[ 18.6 -10.2 -11.4  10.5  -9.3   6.8  -0.1  -3.9   1.2 -15.3  19.5   4.9
   0.6 -11.7   6.7   7.3 -21.6   3.2  11.2  -0.7   6.7   4.1 -10.7 -11.2
 -10.5  -7.1 -16.8  -1.4   3.4  -5.5  -9.2  -5.3  10.8  -5.9  23.6] -> (93)
[ -4.7  11.1   1.4  12.1  19.0  24.4  14.8  -8.0  -1.5 -23.7  13.4   3.8
 -20.0  -6.7   5.9   3.5   4.2   2.0   2.2   4.2 -12.4  -0.4   3.8   6.1
  -4.0   3.9  -4.8 -14.1 -15.9   1.2   2.0 -18.7   0.5  -4.3   7.9] -> (166)
[-19.0  11.8   3.8   1.6  -8.7   8.9  15.5  -1.9 -19.2 -28.1  40.8   8.3
 -16.6 -16.3   2.3  29.6 -21.0  -8.7  13.0   4.9  -4.8  35.3 -55.9 -10.4
  -5.8  13.4 -12.4  14.9  24.5  -0.8 -44.3  -3.3  -3.8  -6.4  22.1] -> (34)
[ -6.1  -7.5  -9.1   4.3  -1.8  32.5  -5.3   2.7  26.2  -7.0  19.7   4.8
   2.9   5.1  14.7  18.7  -4.5 -15.9  -1.4   4.8  -1.5 -24.7  -0.3  10.7
  -5.7  -2.8 -16.0  -4.0 -21.8 -11.7   4.0   5.2 -12.8  -6.0   6.9] -> (2)
[ 14.8  11.2 -11.2   3.1  -0.4  40.8  -9.9 -12.1  14.3 -14.9   8.0  -8.9
  16.5  17.6   7.6  15.8 -12.5  -5.7   1.3 -19.4   5.0   0.5  -3.8  10.5
  -0.9  24.3  -4.5 -17.0   9.9   2.9  15.4 -13.7  13.4 -12.7  27.1] -> (64)
[  0.1   4.5   9.7  -3.5   1.9 -10.1   4.2  -1.5 -13.3  -2.3  -2.4  -5.7
  -6.6   0.6  -6.4  -7.0   6.5   8.2  -1.7  -1.7  -1.2  14.9  -7.8  -2.8
   1.7   2.8   5.7  -2.7   9.6   6.8  -6.2  -2.0   8.4   0.7  -0.1] -> (167)
[ 27.6  77.7 -22.6  35.9  34.9  51.4 -27.1 -19.5 -34.4   3.2  21.6 -50.5
  29.9  75.2  35.4 -44.4 -23.6  42.2  27.7 -86.5  -0.2  30.5  21.6   7.3
 -10.1  14.6  14.3 -35.8  17.8  45.0  62.8 -82.5  55.5   0.1  69.7] -> (76)
[  7.6 -25.5 -22.6  -5.0  -1.1 -12.2   9.1   9.8   6.8 -21.7  24.9  15.1
  -8.8 -31.7  18.5   2.8  -0.6  -0.4   0.7   2.9  15.4 -19.9   3.9 -15.1
 -14.0 -31.3   8.5  -0.9 -23.6 -23.7  -4.0 -22.1   4.3   3.8   6.5] -> (203)
[ 13.4  10.5  20.8  34.4  11.7 -46.0 -10.7 -35.9 -20.5  -8.0 -22.1  13.5
 -17.4   8.9 -34.5 -21.4  -9.6   5.7   4.1  19.9 -25.3  21.9   4.4 -29.2
  19.0   4.8  -4.9 -14.1   4.5  36.2   5.4 -16.5  26.5  14.4 -22.6] -> (178)
[ 32.4  -6.7  -4.2   2.5 -12.6  16.6  -4.9 -14.0  12.8  -6.0 -21.8   1.3
  11.0  -5.8  -4.3   6.1 -11.6   3.9  -2.7  -1.1   7.1  -3.8   8.5   5.3
   4.8  12.5 -12.1 -17.6   8.7  -2.1  11.0   4.4  10.4 -12.6   8.4] -> (205)
[ 12.0   1.2  -0.5   7.4  -7.3  -4.3   5.8 -12.4  -3.3  -2.0 -16.1  11.4
  -1.5 -15.3 -12.2   1.8 -19.0   2.5   5.3   9.8  -5.0   8.9   5.8  -6.1
   1.6   3.9 -11.1   5.2  12.0   1.8  -9.7   7.9  -4.9  -4.6  -1.6] -> (116)
next: [ -5.7  -2.8 -16.0  -4.0 -21.8 -11.7   4.0   5.2 -12.8]
[-6.0]
has: [-28.1  40.8   8.3 -16.5 -16.3]
no

[ 49.7  25.4  -3.5  12.2 -45.3  -5.8  44.4  37.4 -16.9  -4.6  70.0  31.1] = (125)
[ 44.6  22.3  -1.8   9.7 -38.1  -0.3  38.9  38.3  -8.2  -7.2  71.1  35.4] = (22)
[ 50.5  25.2   2.4  10.5 -39.4   1.5  35.6  38.0  -9.5 -14.7  74.8  41.0] = (45)
has: [-4.6 70.0]
yes
has: [ 49.7  25.4  -3.4  12.2 -45.3]
no
has: [44.4 37.4]
yes
has: [-3.5 12.2]
yes

